In the rows, zero is written as 100.
Each named turn below is shown by a few rows before and after it. Which turns, in which order, take the first row of each later pair to the second? The first pair is answered.
N:
[90 93 99 98 101 110 83 99 93 103 108 97 92 101 99 118 98] -> [90 94 97 95 104 107 80 99 89 105 110 110 99 103 105 109 102]
[110 116 83 94 100 98 105 112 91 103 97 137 109 96 111 80 89] -> [121 113 83 99 91 98 116 119 90 86 84 110 114 112 104 83 88]
[103 100 104 114 95 95 105 99 98 100 94 111 85 95 91 107 92] -> [102 101 103 112 99 94 104 98 97 103 97 120 88 93 95 101 94]
[91 94 92 103 100 109 102 100 112 109 102 97 102 91 96 113 100] -> [90 95 90 99 104 106 98 100 109 112 103 110 107 90 102 104 103]
X:
[103 110 91 99 97 98 120 105 101 94 95 106 109 112 107 103 105] -> [108 113 88 102 97 104 114 105 97 89 98 95 104 113 104 104 100]
[117 111 91 110 94 90 121 97 98 95 85 74 99 109 111 76 91] -> [102 99 79 104 105 100 98 92 93 97 113 61 92 117 107 105 85]
[105 103 92 90 129 111 60 101 90 104 120 109 100 115 111 82 109] -> [99 100 99 88 128 102 73 103 98 110 111 129 110 113 116 74 117]
B:
[126 120 110 124 86 102 102 96 101 93 89 93 67 64 86 80 94] -> [118 100 85 105 86 90 129 111 94 66 84 76 114 130 92 117 99]
[100 104 86 91 93 103 117 97 106 93 116 77 91 118 86 123 89] -> [91 105 84 80 108 95 107 96 98 106 124 127 110 114 109 99 105]
[106 101 99 101 107 95 90 102 87 93 97 102 109 111 104 89 108] -> [108 106 104 108 104 99 84 98 92 96 97 96 94 95 99 86 103]
K:
[116 113 87 101 97 109 108 106 94 91 101 82 102 112 98 108 88] -> [115 119 83 98 103 112 97 103 91 100 114 96 99 103 103 104 86]
[89 82 114 106 94 91 97 101 109 96 86 93 99 102 93 103 109] -> [99 88 103 101 95 92 105 107 102 86 85 90 111 119 97 100 109]
[112 122 115 104 98 98 118 88 109 110 88 128 84 80 107 78 98] -> [111 114 122 109 92 94 123 88 115 106 77 118 82 82 101 80 100]
Then:
(two turns a pair)
[107 101 103 103 97 95 102 97 104 106 100 99 103 94 101 91 100] -> [110 104 97 102 98 97 104 100 100 101 102 94 106 103 101 96 98] | B then K
[108 105 81 100 109 107 81 84 102 103 89 114 108 114 117 93 93] -> [107 100 89 110 100 112 80 81 113 104 86 88 88 104 103 110 85] | K then B
[96 119 91 100 105 102 105 105 102 114 112 150 97 75 121 103 97] -> [130 134 90 109 94 103 116 113 92 89 91 124 101 90 118 79 95] | X then N
[79 86 98 92 100 102 81 96 94 102 118 94 85 101 96 117 99] -> [76 79 101 93 97 97 85 96 97 100 112 91 88 107 94 119 103] | B then K
[89 94 107 91 103 96 107 94 108 111 97 120 106 94 101 93 107] -> [102 101 114 102 97 100 105 92 109 105 88 102 93 83 93 85 102] | N then B
[115 110 117 107 102 93 104 96 98 102 97 97 94 81 93 88 104] -> [119 113 95 95 107 95 114 101 87 92 105 93 114 109 98 102 102] | B then K
[127 106 100 105 91 89 105 100 93 82 92 86 96 108 95 99 105] -> [129 115 93 99 98 93 98 99 86 86 106 103 97 102 103 92 102] | K then B
[98 92 97 96 101 92 105 100 94 101 104 104 117 116 110 100 103] -> [112 106 109 107 96 96 100 97 96 105 98 106 100 91 107 79 101] | X then B
[108 102 103 103 107 105 87 92 89 85 106 87 97 96 95 91 103] -> [92 90 103 100 110 104 83 89 94 93 113 93 96 93 95 105 104] | X then B
[98 89 104 109 103 94 61 87 93 100 90 91 75 86 97 84 122] -> [91 79 91 94 109 86 70 94 85 93 92 105 105 116 109 90 132] | B then B
[117 103 80 88 114 111 70 107 71 63 116 67 106 140 99 98 104] -> [97 102 92 80 127 101 56 100 75 91 124 129 110 113 119 70 120] | B then X
[92 118 96 110 108 126 98 94 91 103 106 93 103 104 104 84 96] -> [88 117 96 110 108 129 96 93 93 105 110 90 102 103 102 90 93] | B then K
[86 89 104 94 103 91 93 98 105 115 104 121 101 86 105 89 113] -> [87 85 109 102 93 96 99 99 114 111 99 90 84 82 88 110 102] | B then X
[99 105 104 101 92 103 94 91 110 123 104 98 95 97 102 116 89] -> [101 102 111 104 85 97 107 95 115 119 90 99 102 100 101 112 94] | X then K
[88 95 118 111 119 96 64 99 89 93 103 103 92 107 110 73 111] -> [90 86 121 117 109 95 74 102 96 83 89 74 89 116 97 91 107] | K then B
[93 90 96 103 101 85 102 102 112 104 86 113 118 103 110 111 100] -> [115 106 95 109 95 89 107 105 107 94 77 102 114 102 109 93 96] | K then X
[98 110 96 93 93 88 141 108 107 100 82 140 134 104 117 82 106] -> [112 125 79 89 94 98 142 111 97 92 92 128 134 113 116 88 95] | N then K
[110 96 107 125 94 113 75 90 91 84 101 71 90 119 85 96 91] -> [95 94 95 106 110 105 66 90 80 95 118 116 114 128 108 87 104] | B then K
[94 69 114 106 92 92 120 95 122 94 71 84 115 129 86 110 101] -> [95 79 111 97 107 86 106 93 110 105 79 132 129 122 109 72 115] | X then B
[110 117 117 121 95 98 118 99 103 106 82 110 91 83 92 78 94] -> [114 113 103 122 99 111 97 97 93 95 102 75 78 95 82 101 82] | X then K
[119 98 89 105 87 109 107 86 105 85 97 82 103 110 95 111 92] -> [105 94 79 92 100 109 100 84 102 96 115 107 113 113 106 120 94] | K then X
[83 106 95 98 102 85 131 109 98 109 96 116 106 94 109 99 119] -> [90 114 102 106 100 89 123 106 99 113 96 115 91 76 106 87 116] | B then N
[93 101 111 101 90 97 111 97 113 102 81 105 111 103 83 114 101] -> [96 107 103 99 89 101 114 99 111 102 85 101 110 105 83 122 96] | K then N
[106 96 95 95 98 104 129 104 115 84 88 88 103 113 92 122 102] -> [109 107 109 105 100 110 110 94 120 102 92 106 76 71 92 97 100] | B then B
[105 115 89 110 91 131 110 106 104 91 100 63 102 108 94 98 92] -> [100 115 80 96 102 121 108 108 94 95 105 99 129 121 114 80 106] | B then X
[121 109 115 120 96 103 101 100 104 109 82 93 67 70 80 80 104] -> [115 108 102 114 110 113 73 95 92 114 112 93 61 72 83 92 100] | N then X
[95 105 121 91 115 98 97 101 107 101 104 125 101 100 108 75 119] -> [90 96 121 100 109 110 91 98 115 99 111 81 77 96 86 111 103] | B then X
[93 85 114 109 92 95 106 90 106 87 100 96 93 89 92 115 93] -> [107 100 94 97 96 96 114 96 92 76 106 99 112 112 101 111 91] | K then K
[92 89 108 105 88 98 115 82 126 110 103 110 102 82 97 122 83] -> [113 102 106 109 80 95 131 88 121 95 88 98 110 93 97 106 81] | X then K
[104 98 103 95 103 90 86 92 88 98 118 107 114 109 106 98 111] -> [118 106 106 100 98 91 93 93 87 93 109 102 113 107 103 84 110] | X then X
[76 78 101 103 104 101 77 105 105 100 125 103 98 95 98 103 105] -> [82 72 102 106 94 96 94 111 106 83 107 83 108 115 93 106 106] | K then K
[92 108 117 104 100 98 85 97 109 117 120 123 94 79 108 99 91] -> [116 108 109 102 93 89 102 111 94 84 96 103 124 119 111 80 102] | N then N
[98 101 89 99 97 106 97 100 93 105 113 95 90 102 104 116 89] -> [93 97 94 94 98 95 109 104 95 106 102 116 109 109 113 104 101] | X then N
[108 112 83 91 101 100 130 105 97 96 95 115 119 114 108 110 94] -> [111 115 81 90 104 100 123 105 92 96 98 119 119 113 110 103 94] | K then N
[69 76 122 86 107 81 105 88 120 118 86 141 132 90 115 91 119] -> [131 114 100 108 101 123 69 90 88 80 107 46 85 95 86 89 82] | X then X
[89 96 91 117 83 100 83 88 89 68 100 91 103 114 98 74 107] -> [77 86 89 115 86 103 78 87 93 72 108 85 98 115 94 95 104] | X then N
[100 102 99 117 102 108 97 104 101 109 101 68 81 94 82 102 101] -> [91 94 107 117 102 105 98 102 108 115 96 75 80 87 83 100 106] | N then K
[106 109 112 100 85 113 121 98 115 87 94 103 94 97 78 99 85] -> [102 107 114 99 85 112 120 96 117 91 95 108 93 93 79 101 85] | N then K
[77 106 90 93 110 105 89 88 111 126 118 118 94 88 111 118 105] -> [86 99 96 105 93 107 105 91 120 109 100 73 85 98 93 136 96] | B then K
[105 102 117 109 93 95 105 99 111 104 83 107 98 80 100 79 102] -> [117 109 105 104 92 95 116 104 103 91 82 102 112 98 103 78 102] | K then K
[93 99 103 96 103 90 109 98 107 106 96 117 106 90 98 96 104] -> [99 98 103 100 98 90 116 101 106 94 88 99 109 102 93 99 104] | N then N
[98 109 103 86 97 95 117 103 110 94 88 98 105 104 100 113 88] -> [92 109 102 82 102 94 111 100 111 103 95 113 105 97 104 110 91] | N then B
[94 89 100 98 104 92 96 104 96 106 81 102 91 113 98 110 102] -> [99 94 105 101 100 90 102 104 98 106 74 105 89 106 98 102 101] | N then X
[88 97 111 99 95 102 104 91 106 115 104 105 92 82 94 118 98] -> [87 93 112 98 95 98 107 92 107 115 101 111 97 85 97 116 102] | K then N
[90 85 96 88 110 94 85 99 85 90 111 113 120 127 112 106 122] -> [108 102 110 103 105 99 70 94 84 95 104 116 98 96 111 69 121] | B then N
[88 75 113 101 93 99 97 96 107 92 85 102 101 117 100 113 113] -> [109 87 113 109 87 107 95 98 100 82 82 83 91 116 95 102 106] | X then X
[105 115 117 113 92 100 100 107 104 95 84 98 102 97 92 89 101] -> [96 112 107 108 103 110 77 101 98 103 110 96 91 93 91 106 95] | X then N
[104 94 98 105 105 99 98 90 90 83 104 76 105 111 103 91 96] -> [88 86 95 98 111 97 93 88 91 92 116 92 111 111 107 101 99] | X then K
[113 123 92 95 104 127 118 97 102 100 113 105 91 82 106 98 87] -> [104 104 88 92 101 121 131 103 106 90 105 89 105 107 101 123 91] | K then B
[97 79 113 124 96 101 79 88 99 88 88 87 80 88 91 92 104] -> [82 70 116 118 100 94 84 86 105 96 87 105 88 87 96 96 111] | X then X
[111 105 103 99 92 96 119 104 104 92 86 90 104 111 100 94 100] -> [91 91 96 91 102 98 103 100 102 99 107 91 104 116 100 120 100] | X then X
[111 116 83 88 98 100 108 108 89 85 107 105 113 119 104 94 95] -> [105 117 105 102 95 103 91 98 101 104 108 115 84 77 97 79 95] | B then K
[83 100 116 105 107 99 81 98 97 119 103 124 98 79 98 103 116] -> [78 89 120 108 96 98 100 101 109 113 90 97 97 88 86 130 111] | B then X
[111 109 110 113 94 85 109 100 102 101 78 119 109 89 105 62 108] -> [125 117 100 111 91 89 116 104 96 90 78 104 114 103 105 67 102] | N then K
[105 92 97 100 100 94 106 107 90 97 89 103 118 110 107 98 101] -> [106 91 92 100 102 100 95 105 84 94 98 91 112 112 104 106 96] | X then X
[110 105 112 95 106 109 77 102 95 95 100 86 81 91 94 77 101] -> [103 98 102 81 114 100 82 107 88 92 103 106 108 113 107 76 112] | B then B
[91 95 91 92 105 104 74 95 108 109 132 120 114 99 97 114 100] -> [94 90 88 95 98 108 83 98 111 99 127 94 111 110 86 132 92] | B then B
[85 91 107 97 104 94 79 91 97 117 120 117 97 83 98 102 88] -> [93 88 125 107 88 83 104 95 110 110 87 111 102 82 95 85 94] | X then K
[92 103 110 106 104 102 94 91 108 116 103 103 76 72 99 103 97] -> [96 106 112 108 101 101 97 90 109 113 99 102 77 71 99 98 97] | X then X
[99 102 101 113 106 110 96 102 99 87 122 97 84 108 99 99 110] -> [86 90 108 110 105 103 102 102 106 93 115 107 89 107 101 103 117] | X then K
[113 113 83 105 99 124 114 106 105 101 95 86 119 120 105 114 92] -> [119 126 84 106 106 125 98 102 97 108 102 110 116 105 116 86 96] | B then X
[96 123 82 95 109 122 76 90 97 127 137 132 80 78 98 92 92] -> [87 102 104 98 107 103 73 90 102 126 114 148 92 80 104 67 117] | K then N
[111 108 116 98 98 105 101 106 98 99 95 90 86 97 93 104 88] -> [96 101 110 88 110 101 88 103 96 108 112 111 92 98 103 111 93] | X then N
[104 101 99 100 104 107 93 100 104 98 105 103 93 101 101 100 95] -> [103 100 97 97 106 106 94 101 103 97 106 106 98 105 104 100 96] | B then B
[114 103 108 108 97 102 103 101 100 96 91 81 85 98 93 98 94] -> [103 93 101 100 99 98 112 105 101 92 93 81 100 115 96 116 95] | B then N
[109 102 107 110 97 103 87 98 97 98 97 89 89 90 100 80 103] -> [98 93 100 107 96 105 95 99 102 97 101 73 89 100 92 110 97] | B then N
[111 114 92 98 122 107 62 100 83 94 114 111 98 101 102 74 101] -> [122 109 95 108 108 110 75 104 87 77 98 70 93 114 85 91 93] | N then N
[81 97 88 92 99 93 115 104 115 94 104 99 116 114 103 122 98] -> [96 116 85 90 98 94 122 105 109 94 101 115 120 109 111 99 98] | X then K
[104 96 90 97 101 99 112 104 99 88 86 105 115 115 100 102 108] -> [97 102 90 95 109 105 96 97 97 104 104 127 105 94 105 98 105] | K then K
[83 100 96 88 107 116 90 99 98 106 119 102 110 95 107 106 99] -> [95 109 103 96 104 119 84 97 98 105 113 96 98 82 103 90 96] | N then B
[98 89 99 99 102 101 82 116 75 95 89 85 124 117 131 82 122] -> [91 88 103 99 104 99 79 113 78 104 91 97 121 107 135 76 126] | N then B
[109 105 83 90 110 105 91 97 91 95 103 118 104 108 112 84 98] -> [96 96 87 95 111 112 79 91 99 104 114 104 84 95 102 107 90] | B then X
[127 115 108 111 90 100 98 101 90 85 79 97 102 101 101 52 107] -> [131 116 107 114 86 105 101 99 93 82 81 79 92 99 94 63 99] | K then N
[107 107 104 107 91 92 114 109 94 86 88 96 109 107 93 85 95] -> [90 97 102 106 95 101 101 104 101 94 105 82 93 100 82 116 85] | N then X
[120 86 125 99 87 90 109 86 114 81 77 77 104 105 93 108 77] -> [110 89 113 79 106 82 99 86 101 91 96 131 131 113 120 88 92] | B then K
[93 112 133 119 88 107 90 99 116 105 92 87 65 63 88 88 110] -> [99 120 123 114 98 112 71 98 99 104 107 96 68 65 97 75 112] | N then X
[99 107 113 108 97 98 103 94 106 86 94 82 89 98 96 106 89] -> [92 99 106 100 100 92 109 97 104 84 95 88 106 115 103 114 94] | B then N
[90 97 84 86 103 108 99 95 100 109 122 91 108 100 102 118 98] -> [87 96 86 84 107 103 95 94 99 111 122 104 112 97 108 107 104] | K then N
[86 87 109 106 99 89 104 85 104 109 111 87 94 93 88 117 97] -> [94 91 111 104 91 80 126 93 105 99 93 92 110 105 92 106 103] | X then K
[93 93 121 102 87 85 130 104 118 109 81 107 99 92 94 99 103] -> [100 96 113 98 87 84 136 107 113 102 80 105 109 102 98 98 102] | N then K
[97 109 109 89 80 117 116 91 115 110 99 95 104 92 98 111 79] -> [94 108 102 80 86 110 119 94 109 108 101 112 122 106 110 105 86] | K then B
[82 91 113 110 91 94 112 96 109 100 82 89 89 109 94 119 98] -> [98 113 85 96 101 99 114 103 88 94 100 105 109 129 109 110 93] | K then K
[109 93 123 122 99 104 79 96 104 94 84 65 77 98 84 92 103] -> [96 97 120 110 115 100 63 92 99 114 101 114 82 83 102 74 112] | N then N
[95 92 109 109 95 110 90 95 103 102 102 80 79 93 94 116 97] -> [77 79 109 100 97 98 99 97 108 108 99 100 97 103 102 123 107] | X then B
[104 101 89 92 108 98 93 103 84 94 110 112 110 114 108 96 101] -> [107 105 97 97 106 99 88 101 85 98 106 115 102 100 108 82 103] | N then B
[89 88 112 99 116 107 107 83 115 97 109 112 84 83 105 109 98] -> [85 86 107 93 119 105 108 85 111 96 112 115 91 93 109 115 98] | B then N
[130 126 106 101 96 104 79 96 103 87 102 106 89 84 80 68 106] -> [133 128 82 88 100 108 88 102 92 75 115 95 106 116 84 92 100] | B then K
